One turn moves every row onto another: examples first, then more rows asked
kavug: [ -8  23   5  -2   6   9  -4  17  14   2 -12  -7  -5  -6   1   1  -2   4
   7  -3  10]
Vib: [-18 -15   3   8   4   6  -2   2   0 -14   0  13  -7  -7 -12  -6  -5  13
  11  -9   4]
dovuv: [ -2   5  -5 -16  -3   5  -2   1  17 -12  -7  -1 -11 -21 -10   3  -6  22
   7 -15  -7]
pusu: [-13   9  -8  18  -9   7  -1  15   6  -5  -7  -2 -16  -9  -4 -11   4  14
  10 -11  -9]
Livo: [-15   1  -9  -5 -16  -1  -9   1   6  -6 -13   5 -15 -13   6  -4   5   6
  -7  12  -4]
deka: [ -2  -3 -19   2   2   8   8  -2   6  -8  -4 -10 -11 -12 -18   6   4   8
  -6 -19   7]
buvol: [  0 -12  -6  -3 -13   9   5  -2  20  -9  15   9 -10  -5  -9   2   2   6
   1 -11   7]
dasa: [  2   3  -5  -6   4 -11   4   3   5  -9 -10  -5  -2  -9   3 -16   3   1
   4  15  -1]
rorep: [ -1  -9  -5   6  -1  -4  -3   8   8  -8 -10 -11 -10 -19  11   1   5  13
  13  -4 -13]
sokeg: [ -5  15   6   7   6   6   3  -2  11   0 -12   6  -4 -15  -1  -3  -1  21
  -4   5  14]
gilos: [ -1  -7 -10  -1   3  14   1  11   5   1 -18  -6  -6   0 -15   4   7   4
  18  -3  -9]
goriz: [-13  -7  -1  -5  10  -8   4   1   9  -5 -16   8  -5  -1  -9   7 -15  -1
   9   2  -9]
ves: [ -7  10  -6   4 -11  -7   1   7  11  -2 -12  -1 -22  -2   4  15  12   1
  -1  -4  12]
zifu: [-15   6  -7   2  11  19   1   2   1 -13  -5   5   1 -15 -10   1  12   5
  10 -12 -11]
ved: [  5  -8   7  -2  -1   3   4  13  11  -1  -7   5  -1  -4  -7  -7 -21  14
   0  -1  -5]
mele: [-11  11   2  10  -8  11   8 -13  11   7  -6   9  -9  -5  -5  13   1  -1
  -3 -14  -1]
Zozo: [-13   0  -3 -17   8  -4 -12   6   8  -5  -6   9  -3   5   8  -1   4   0
  -6  -1   7]
vor: [  5   6   8 -12   2   7  -3   4   4 -10   4   0   0  -7  10   1  10   2
  -7  -6  15]
Rupig: [-18   5  -2  -9   0  14  -8  -6   5 -14  -3  11   1 -16  -3  -5   9   3
   5  -6 -14]
gusa: [-16  -9   5  13  -1   1  -6   2  -3  -9  -6   6 -14 -12  -3  -8 -13  14
   7  -4  -7]
disir: [ -3  -7   1  -6   6   1   9   1  15  -5 -16  12  -1 -10 -17  13 -11   9
   5   0 -10]
bod: [  4   3  10   5  -4  -2   7   4  13   3  -2   5   1  -4   5  15  -1  -3
  12 -18   7]
kulu: [  5  -9  -7  -5 -12  11   7   4  23  -8  12   9 -13  -4  -8   5   5   5
   6  -6   7]
lovom: [-12 -11   0 -10  -7   9  16  17   3  -6  -2  -7 -10  -4 -15   0   0  -2
   7 -17   5]
geku: [-17  11   0  -3   2   5  14   3   3  -6  -4   4 -17 -10   1  -7   1  -2
  -2 -15  21]
Sira: [  3  -3   8   0 -10  -2   0   6  15 -10   1   4   3 -17  -5   5 -13  12
  -8  -3 -13]
nemez: [  1  -6 -16   4   2   6   5  -3   5  -1  -7  -7  -7 -10 -20   5   4   4
 -11 -15  11]
pinal: [  2 -13  -6  -5  -9  11  10   1  18 -13   9  13  -9  -4 -13   6   6   9
   6 -10   6]
gufat: [  8  -8  -5   8  -1   4   5  -1   9   5 -15   3  -2  -4  -8   1   9  -2
 -10  -3  18]
gamuf: [ -3  12 -11  -8   5  10  -3   7   1  -6 -14  21   6  -7  -8   6   5  11
   6 -11   2]
leb: [ -4   3 -11   5   4  11  -9   5   2  -1 -18   6  -6   1  -4   2  12   4
  18  -6 -15]
lafa: [ -8 -12   4  10  -4   2  -2  18  13 -11  -4  -7 -12 -16   2   4  -4  14
  11 -13 -11]
Piv: [ -1   9  -8  -6  10   3  11   5   0  -1 -18   6   5  -7  -4  12  11   8
   2 -10 -11]
leda: [  3   6   0  -5 -18  13   1  11  26  -4   3  -2 -15  -8   1  -2   1  -6
   1  -5   7]
Zib: [ -2   6   0  -2   3 -11   7  -1   8  -7  -3  -5  -4  -8  -3 -18   2  -2
   1  15   1]
kipo: [-22   4  -3  16  -2   9   5  13   1 -10   4   4 -13  -3   3   2   0   2
   9  -7 -12]
Puve: [-10   3  13  10  -8  11  -8  12  18   5 -11   9  -4   1  -1   1   6   9
   2   5   7]
faz: [-12   2  -6 -10   9  -6 -13   5   9  -8  -7   8  -8   7  12  -5   3  -2
  -2  -3   0]
gosi: [ -7   2  -2 -16   9  -2 -13   6   8  -6  -2   4  -5   3  14  -2   6  -1
  -6  -5   3]
zes: [  2  -4 -17  -5  -2   5   9  -3   5   0  -7 -10  -7 -14 -15   7   5   6
  -8 -18  10]
gilis: [-16  -7  -3  -8  -6   7  18  13   2  -3   1  -4 -11  -2 -11  -1   5  -6
  12 -15   9]
gifat: [-17   7 -12  -5 -15  -1  -6   1   8  -5  -9   3 -17 -13   5  -3  13   8
  -3  11   1]
Zam: [-15   3 -11  -3 -17  -4  -6   4   5  -2 -13   5 -18 -11   4   3   9   4
  -4  12   2]
dazop: [  0   2  -3  -2   4 -10   2   5  10  -5  -4 -12  -5  -5   1 -16   0   1
   1  15   2]
doneb: [  4   8   3 -19   0   0  -3   2  10  -9 -13   7  -1 -17  -6   0 -10  14
  11  -6 -10]
togal: [ -8   7   9   3  -6   4  11  -4   8  -3  -2  -4 -12   0 -11  -8  -2  -6
 -10  11   5]
nel: [-16  -4   2 -12  -6   7  18  15   1  -4   0  -4 -13  -8 -10  -4   4  -1
   7 -19  11]
Zapo: [ -2   8   9   7  -8  15  12  -2   0   3   0  -9   0 -19   2   2  -2  -1
   4  -9   2]

leb turns into lafa
Rupig turns into Vib
sokeg turns into mele
Now find these:
Zib turns into nemez
gufat turns into ves
gilis turns into dazop
dasa turns into deka
gamuf turns into kipo

One turn moves every row onto another: examples first, then more rows asked
Debop: [-10  -5  -9   6  18   8  -9  11  14   4  -1   9   4   7  16   0]
miveb: [ 21  -1 -12  -1  -2   8   5  -1  -2  10 -15   6 -12  15  -6  -7]
Tufu: [ 22   1 -11   3   5  12  10 -14   1  -2  -9  -1  -7   8   1  -4]
Vos: [ 23  -4 -11   2  13   8   6   3   8   3 -19   4 -10   2  16  10]
zovo: [ 15   3  -6 -10  15   6 -10   3  11  -2 -17   5  -5   8  13 -12]
guz: [  6   0 -13  20  -2  12   9   9  -3   6   0   6   1  17  -2   5]
Zeda: [ 11  -2  -8  -9  18  -7  -5   4  11  -8 -14   1  -8  -5  11   1]
bomu: [  6  15  -4   4   2 -15  -8   6   2  -2   8   2   0   8   0  -1]
daton: [ 4 -6 -2 -4  3  0  6 -4 -3 17  9  9  3 15 18  9]
pon: [ -7   3 -10  16  -1   7   3   9   1   9   1   6  -4  16  -7   3]
lemo: [ -7   0 -12   6  24   0  -7   7  17  -4  -9  12   4   6   9  -1]
futo: [ -7   0 -15  13   0   5   3  18   0   4   0  10   1  20   1   5]
fis: [ -1  11  -3  -7  10 -14 -11   4   1   3   9   3   0   7  -1   6]
pivi: [  8  10  -9   2   0  -5   3   4   4 -11 -14  -3 -13   5  -8  -3]
Guzal: [ 9 -9 -1 -8  8  4  2 -5 -3 15 -3 13  9 10 19  9]
sas: [ 21  -5 -19  -1   3   4  11  -2  13   0 -11   9  -2  13  21   8]
pivam: [19  0 -2  4 -6  8 17 -5  2  4 -9 -3 -9 15  2  5]
bib: [ 0  0 -1 -9  3  1 -1 -5 -1 17  4  8 12 17 13  5]
Goz: [ -7   1 -11  11  19   5  -5   8  19   8   2  13   4   9   5   3]
ril: [ -8  -3 -10   3  21  -7  -5  10  16   6  -7   8   4   3  10  -7]
dumi: [  5   6  -5  -2   9 -15 -14   2  -5  10  10   9  -4  10   3   2]
tulev: [ 5 -1  0 13 -5 13  4 13 -2  7  1  8  0 18 -5  5]
zeli: [ 19  10 -17  -2   8  -5  -1   3  13 -11  -9   1  -7  12  -6  10]
kipa: [ 13  -1 -12  -8  12   2  -2  -5   2 -15 -17   6 -10   3   9  -5]
vel: [  4 -18  -3  -5   6   1   3  -5   4  11   1  12   8  15  13  11]
latol: [  8  14  -4   0   9 -18  -8   1  -5   4   1   0  -3  12  -5  -1]
runo: [ 16 -16  -7   0  12  15   8  -3  11   3 -10   3  -4   4  17   1]
Gusi: [ 15  10  -9   0   9  -2   9   4   6  -4 -24  -7 -10  12   0   6]

pon turns into daton
ril turns into bomu
Now find these:
bib turns into Goz
kipa turns into Gusi
pivam turns into runo
zovo turns into zeli
latol turns into guz

